The rows of R fall into 4 groups, which share some directions, and each row is roughly a mix of its group's hidden directions, except some rows that fit no group.
R, 114 rows:
[[  8  14  26   7  17  23   4  27   3  25  17]
 [ -6 -17 -17 -13 -45  -4 -10 -14 -10 -14  -3]
 [ -6  25  13  -5   8  32  31 -13 -18  -9   7]
 [ 19   7  17  11 -45   3   2 -14  10  12  13]
 [ 18  -5 -32   9  32   0 -12 -21  18  -2  -7]
 [ -6   4   7 -18  -4  14  29 -33 -22  14 -14]
 [-22  12  17 -25 -10 -10   9  17  19  28 -16]
 [ 18 -28  26  -5 -16  12 -13 -24  21 -10   1]
 [-36  25  12   6  -3   0  18   4  16  27   3]
 [-19  11  -3 -22  28  -6   3  19  22  22 -19]
 [  6  19  25  31   5   3  21   9  -9  23  16]
 [ 30   1  -7  21  38   4   1  -5  -4  21  12]
 [ 17  10  20  -6  30  21  21   1 -22  10 -17]
 [ -6  25 -20   2  20   5  16 -18 -35   3  14]
 [ 12  16 -17  -6  40  -6  -6  27 -10 -12  11]
 [-15  -2 -12 -22 -49 -12  -6  -2  -7  -7  -2]
 [ 12  -7  -8  13 -26   2  -9 -22 -20 -34  16]
 [-21  -7 -18 -19 -39 -10   0  -4 -12 -17 -16]
 [-32  15  25   7  21  11  12  -4  19  19  10]
 [-26  -3  14  -7 -17   2   6 -27  19  29 -16]
 [  3   0  46  -4   7   9   8   0  24  22  -6]
 [-19   6   0  26  37  10  17  -1  12  20  -7]
 [-10 -13 -29 -10 -38 -13  -8  -5  -9 -20  -9]
 [  8  -4 -32   1  -8 -12   3 -22 -31 -26   4]
 [ -4   8 -41  18  18  -7   3   8 -27 -15   1]
 [ -9  -2  22 -16  41  20  -2  -5  15  14 -11]
 [-31   4  13 -14  -3   5  14   4  13  37 -18]
 [  7 -10 -22  -3  23 -24 -34  18  13  -9   2]
 [-17  11 -32 -21 -10  -6   4 -17   8 -26 -20]
 [  3  30  13   6  35  -5  11  25   2  17   6]
 [-17   6 -38   6 -30  -9   2  -3 -25  -9   2]
 [ -9   1  -6  13  26  26  10  11 -28  14 -25]
 [ 12  -5 -21  19 -22 -39 -13  -3   9 -12   5]
 [ 22 -10 -33   3  -6 -24 -18  -9   2 -25  11]
 [-22  22  21 -16  17  -3  12  20  11  28  -3]
 [ 28  20  14  14  22   8  20   4  -4  25  16]
 [-11   1  25 -14  30  26   9 -18   7  23  -4]
 [-12  25  12  13 -22  -2  28   2 -20  15  22]
 [ 26   5 -32   8  41   0  -2   0   4  -6  -3]
 [-12  -5  16 -17   8   1  -6  48  13  -7  -9]
 [  3  14 -12  -8 -39  -5  28  -5 -25   7  -1]
 [ -8  16 -34 -21  25 -11  -6  11   7 -22 -11]
 [ -8  10 -20 -35 -17 -18  21 -10  -3  -2 -22]
 [ 15  10   0  -6   7   0  -3  50 -11 -14 -17]
 [ 17  18  11  20 -10   9   9  30  -8  19  27]
 [-21   0 -14   3  45  -8   0  14   6 -21  -6]
 [ 15  -3 -38  -1 -13 -26  -2  18  -4 -21 -13]
 [ -7  28  -3 -13  13   6  24  -9 -13  37   8]
 [-12  15  18 -19  16  16  20  -5  -1  37  -9]
 [ -5  22  17  -9  27   6  -1  24 -23  -4  26]
 [-19  16  11  14  40   9  15   7   7  21   3]
 [ 14  13  21  22  29   9  20  -5 -14  25   1]
 [-14 -24  -4  -9 -10 -11 -25   7  34  -4 -21]
 [ 21   0 -38   3  19 -20 -18  10  -3 -20   2]
 [-12  12  19  27 -11   6   0  37  12  15  15]
 [ -5   0 -26  -5 -35  -7  11 -21   1 -23 -20]
 [ -1   2   6   9 -45  -5  16 -21 -23   2   5]
 [  3  -6 -18  11 -18 -16  11 -47  -6  -2   6]
 [-35   1  -9  31   8  17  14 -22   2   9   7]
 [-29  -3  11  -8 -26  -2  -2 -34  14  17  -9]
 [ -8  15  -1  39   1   8   1  35 -10  10  13]
 [  3 -17 -11  27   6 -16 -32   2  20 -21  12]
 [  6  10  37 -16  12   2  14 -16  20  26   4]
 [-24 -15   4 -26  12  -2   4  10  15  19 -33]
 [ -1 -14  11 -26 -35 -17  -6 -13  23 -16   2]
 [ 37   8 -16  -4 -22 -14 -10  11 -24 -16   8]
 [ -3 -11  -3   7 -43  -6  23   1 -27  -2 -12]
 [-31   8 -15 -29  12 -12 -14  -1  24  -5 -17]
 [ 13  13 -32  31  14   1   9   4 -28   4   4]
 [-15  15   7 -17 -21   3  31  -4 -14  33  -3]
 [ 23   8 -24  17 -18 -27  -3  24  -3 -17   7]
 [ -6  18  40  -1  14  13  22 -19  -8  13   8]
 [-16  -8  25   8  34  18   8  -9  24  16  -4]
 [ 20   2 -34   4 -16 -16  -8   8 -23 -26   3]
 [ -5 -25  33 -18   7  16  -4 -14  25  12 -12]
 [  3 -24  10  15  -6  17  -5 -33  27  14 -12]
 [ -5   4   7 -28  40   2   4  -8  22   8 -19]
 [ 13  -1 -12  28 -25 -12 -15  28  -6 -17  16]
 [  9  -5 -25  16 -23 -28 -16  15   3 -25   6]
 [-17  -7  29  26 -15  13  -8  31   8 -14  -3]
 [ 32  26  -3   4  13 -10  30  -5  -1  22   9]
 [  1 -25  -8  12 -24  -5 -18 -34  21   0 -10]
 [ -5  15 -12 -41   6 -15  19  -4  12   6 -23]
 [ -9  -4   9   8 -35 -19 -11 -30 -13  17  15]
 [  0  27 -24   1 -28 -17  10  18 -22  15   0]
 [ 13  15   7  26   5  22  10 -12 -22  27  20]
 [ -3   3 -18 -23 -26 -11  18  -5 -24 -14 -26]
 [ 10  19 -33 -10   5 -14   8  19 -19 -28  -1]
 [ -8 -16  -8 -11 -29  -9 -12  20  10 -34 -15]
 [ -7  15  10  25 -10  -5   4  -8 -19 -29  33]
 [ 21   0  11  41   3   8 -11  16  -6   2  28]
 [  7 -10 -44 -23   1  -9 -13   7  11  12 -16]
 [-32  12  26 -15 -10   1  10   2  23  26  -3]
 [ 25   5  -1  22 -12  14  18 -23 -28  -9  17]
 [ 21  -4 -15  -6 -38 -11 -14  -5 -16 -26  10]
 [  8  -9 -32  -7 -29 -21   1 -16 -16 -21   4]
 [-18  23  26  -2  25  23  12   4  -1  26   2]
 [ 20   2 -23  10 -27 -26   4   7 -28 -12   6]
 [ 28  -2   2  40  19  -5 -14   9   3  -6  19]
 [  9   0 -35  -4 -18 -11  -3  -2  -8 -40  -6]
 [ -3   1  24   9  37  12  16   8  19  25  -2]
 [-26 -11  -4 -31  15  -4 -15  -7  25  -9 -22]
 [ 27 -12  -1  -9 -14 -13 -20  -1   3 -41   8]
 [-15   8   7 -41  20   7  13  -2  10  12 -24]
 [ 22  -6  22  19  15  -5 -15  16  35  10   6]
 [  3 -14 -35  24  -2   0 -16  25 -14 -17 -10]
 [ 20  22 -11   9 -26 -14  13  30  -6   9  18]
 [  0   1  13  15  -4  -8 -26  12  28 -25  27]
 [ -2 -12  -2  24  16   7  -9 -20  10 -39  19]
 [-14   0   4 -29 -29  -2  13   8  16  31 -11]
 [-10  14  34 -19  -5   6  23  -9   7  30   1]
 [-19   0 -14 -47 -19  -3   2 -13   8   6  -8]
 [ -2  -6  22   1  38   7 -26  16  10   9  18]
 [ 21  -5  -2  38  12  -8 -21  18  12 -15  15]]
Each list below has three rows that fit no group; the rest each fit one group, if only roughly. Name those rows in the order they come.
  * Z_54: [-35   4  -2 -18   5  26   0  22  -2  12 -23]
  * Z_687: [-17 -21  31  -2 -18  14  -3  -1  27  16 -15]
  * Z_25: [ 21 -14 -30  25 -11 -15  -4  -1 -22 -21   2]
  * Z_546: [ 29 -15 -28  22  11 -16 -20   7   5 -17   2]
  * Z_886: [  7  16  24 -24  20  24  18  -3 -10  23   2]
  * Z_289: [-2  3  0  9  3  6 -9 40 24 32 -5]
  * Z_340: [-29  20  -1 -27 -25 -10  22   1  -4   4 -16]
  * Z_694: [  9  -2  -3 -14 -49 -11  -7 -19   4  -6  15]
  * Z_355: [23 20 16 -4 29 13 25  5 -8 23 -3]
  * Z_715: [18  8 28  5 17  2 20 -5  5 39  1]
  * Z_685: [ 12 -25   6  26  17  11 -19 -24  19  17   5]
  * Z_939: [-18  -1  25 -27   1   4 -17 -10  30 -19   6]
  * Z_18: [-12  13  15 -30  23  12  15  -3  19  28  -6]
  * Z_313: [-40 -18  -8  -5 -25  11  -4   5 -14 -14 -16]
  * Z_387: [-32  10 -26 -10  12 -22   0  24   0 -17 -10]
	Z_886, Z_694, Z_313
  * Z_193: [  4   0 -21 -13  35  -4  -8  26  22 -14 -14]
  * Z_81: [ 16  17   7   6  31  23  29   4 -15  14   8]
  * Z_179: [-18  -2  30  16  12  28  -1 -13  22  19   0]
  * Z_570: [  8  -9 -20  15 -14 -21 -21  24  -3 -32  -4]
  * Z_161: [ 4 24 21  2 27  8 19 -8  0 33  9]
  * Z_881: [  2  -7  17  12  31  27  -4 -22  19  19   5]
  * Z_724: [ -6   9  38  14 -22  -3   6   9  23   6  22]
  * Z_651: [-17   3  19   6  25  17   5 -29   1  31  -3]
  * Z_889: [-28  -3   2 -40   9   4  -6  10  16  -2 -24]
  * Z_969: [-36  14  31  -4   7  28   8   8  -2   4  -2]
  * Z_34: [-24  -8  17  -8 -42 -14   2  -6   7  19 -12]
  * Z_800: [ 17 -11 -40  20   4 -13 -22  -2   8 -18   8]
	Z_179, Z_651, Z_800
  * Z_304: [-29  19  10  13  23   9  18   4   7  32  -2]
  * Z_371: [-19  14   7  30 -14   1  -4  25  -5 -15  29]
  * Z_764: [  6  34 -17 -16 -15 -17  16  17 -25   3  -1]
  * Z_591: [ 10   2 -29 -18 -31  -7 -15  16 -11 -21 -11]
  * Z_117: [-4  9  3 -5 41  6  5 -7 17 34 -7]
  * Z_911: [  7  11   3  10  19  27  26 -28   4  25  -5]
  * Z_45: [  6 -13 -35   2   0 -28 -21 -10  21   4 -16]
  * Z_263: [-13  25 -15 -27   1  -1  26   4  -9  29 -10]
  * Z_399: [-23   4  -2 -45   6  -2   6  -2  16   4 -22]
  * Z_10: [ 9 28 17 27 22  5 13 10  2 24 15]
	Z_764, Z_591, Z_263
